Families of rows that turns and mirrors carry onto each other, the same ones carrying the whole set onto itself: the rest of each named row's family, in list order
4 families of 8 rows
lim: 5.8  -19.7  26.9  -5.9  0.2  -6.4  5.5  -13.5  -22.5  -11.5  7.0  7.3  -12.8  -0.8  20.5  3.3  6.6
zapuf: 13.2  -27.4  17.3  -11.7  15.5  -2.6  0.2  -7.5  5.6  0.8  -15.5  -35.0  -18.9  -10.2  12.4  13.5  -3.4
Bepiz: 2.7  -21.1  15.6  2.3  -12.0  -1.3  5.0  -5.8  -8.0  20.0  5.1  -16.0  -25.1  8.0  6.5  15.6  -15.8
fusus: 3.2  4.8  30.9  -10.0  0.6  12.2  12.2  11.0  15.6  1.6  -15.6  4.9  -25.6  -6.6  32.6  20.0  8.1
pote: -0.2  -12.2  26.4  -8.0  -1.7  -5.4  -8.3  -14.1  -23.4  -5.4  3.5  5.9  -6.9  -5.2  16.3  2.2  1.0
keraz: 30.2  1.9  4.1  -16.7  2.1  16.0  -6.0  14.2  -1.2  2.5  -4.7  0.0  -16.7  0.2  36.1  6.4  12.8
mimud: 2.9  -30.1  4.2  -6.9  -4.4  2.5  8.7  -9.7  -15.5  16.0  6.6  -16.3  -16.9  6.4  12.0  13.8  1.1
razup: 4.8  -23.7  21.1  -12.0  8.8  -9.8  -8.6  -6.5  3.8  7.8  -14.1  -34.6  -14.8  -5.8  10.4  26.0  -0.1
befa: -0.2  -11.1  18.1  -3.6  1.8  -4.9  -2.4  -14.8  -21.7  -17.3  7.6  8.0  -18.5  1.4  21.3  2.9  4.3
ker: 7.8  2.8  26.2  -13.1  4.2  6.2  12.6  20.8  19.8  -3.7  -4.8  0.0  -25.5  -8.4  26.9  17.7  5.2
lalu: 7.4  -9.7  16.8  9.2  8.3  2.0  -18.8  -7.3  12.6  -9.3  -18.0  -22.6  -9.6  11.0  21.0  31.3  10.2
beniv: 21.1  4.7  10.5  -15.9  -2.4  24.0  -3.9  7.8  -3.9  11.1  -12.9  3.1  -16.9  -4.6  34.4  6.2  11.4
tusu: -6.5  -25.5  8.1  -11.4  -3.8  -3.7  -3.8  -9.2  -14.4  17.2  5.4  -13.6  -11.0  5.2  12.1  16.8  -3.9
zifil: 27.0  8.3  22.9  -14.7  -6.2  -4.9  -9.0  -9.5  -20.4  9.3  -12.5  1.0  -18.3  -8.0  25.1  -1.0  -2.6
Lom: 11.7  -5.8  14.5  18.5  6.1  5.2  -13.7  -6.4  11.0  -15.7  -11.0  -22.7  -9.8  8.3  11.0  23.4  7.4
tulos: 17.7  -11.1  10.2  19.0  10.5  5.5  -16.4  -10.6  10.6  -10.2  -13.2  -22.3  -9.8  11.1  21.3  18.4  2.5
zod: 8.8  5.8  23.1  19.8  -2.3  -9.4  5.0  -1.9  16.9  5.0  -5.3  -5.3  -28.6  11.8  25.5  23.7  -10.0
nebeg: 35.7  -6.1  30.5  -17.8  0.3  -4.0  1.8  -19.4  -12.4  -2.4  -12.1  -9.3  -23.5  -11.9  24.0  3.0  -2.8
vok: 4.0  -2.7  20.9  -13.1  9.5  7.2  12.9  9.8  7.1  -15.3  -1.6  12.2  -19.5  -5.6  33.9  23.6  11.1
pezom: 27.3  -4.7  -2.5  -22.1  -2.9  15.7  6.3  -1.2  -6.1  13.7  -3.4  -0.9  -22.3  4.2  36.7  14.6  5.7
Fozum: 26.0  3.0  1.8  -12.2  3.8  18.8  -6.9  13.2  -2.6  13.0  -2.3  -6.2  -25.5  -6.4  34.2  8.9  12.5
gimin: 15.7  -21.7  20.6  -5.0  7.2  -5.0  0.6  -8.9  2.0  4.7  -13.9  -38.3  -18.8  -8.8  3.5  19.2  0.1
Vor: 17.1  -3.4  1.6  12.8  7.1  7.6  -21.5  10.7  4.6  -5.6  -9.8  -19.1  -12.4  9.7  17.6  28.3  5.7
Lozig: 35.6  4.3  21.1  -12.8  -4.6  -14.5  -3.1  -7.3  -19.2  1.9  -7.4  1.1  -23.3  -0.5  29.8  1.1  -0.2
zulo: -3.3  -25.7  1.3  -13.0  -1.6  -2.6  10.0  -9.6  -11.7  13.8  5.9  -13.1  -24.8  6.7  15.9  11.9  -7.5
Bon: 6.3  -22.5  28.2  -4.3  11.2  1.8  -3.9  10.5  6.6  -2.2  -8.9  -29.5  -19.0  -15.5  2.9  19.9  -1.2
vup: 16.3  14.5  19.5  3.7  -0.1  -20.3  2.4  5.6  7.8  -1.5  -11.3  -3.6  -30.0  6.3  24.8  32.3  -8.3
leni: 1.6  -2.7  27.8  -2.4  7.7  11.5  11.7  17.3  17.0  0.6  0.9  2.2  -27.1  -11.9  29.4  17.0  7.6
dibal: 32.1  10.2  20.5  -11.4  1.6  -12.0  -9.6  -8.3  -18.3  -2.3  -8.4  -5.0  -29.9  -9.2  26.5  2.3  1.3
mepi: 5.0  8.3  20.7  9.7  -6.1  -3.3  1.3  -1.7  17.0  5.3  -16.7  -5.6  -25.9  17.0  29.1  32.7  -0.5
lazul: 6.3  10.4  15.1  12.3  -7.2  -5.1  5.2  5.1  18.2  2.9  -4.4  -6.8  -26.4  15.5  19.4  28.2  -6.7
Nel: 9.6  -20.2  23.1  6.0  -3.5  11.0  -6.8  -20.3  -16.5  -12.9  6.2  1.1  -9.1  5.9  16.5  3.4  2.5

Same family as ker: lim, keraz, mimud, Lom, gimin, Lozig, lazul
Same family as razup: fusus, pote, lalu, beniv, tusu, zifil, mepi
Same family as zod: zapuf, befa, tulos, Fozum, zulo, leni, dibal

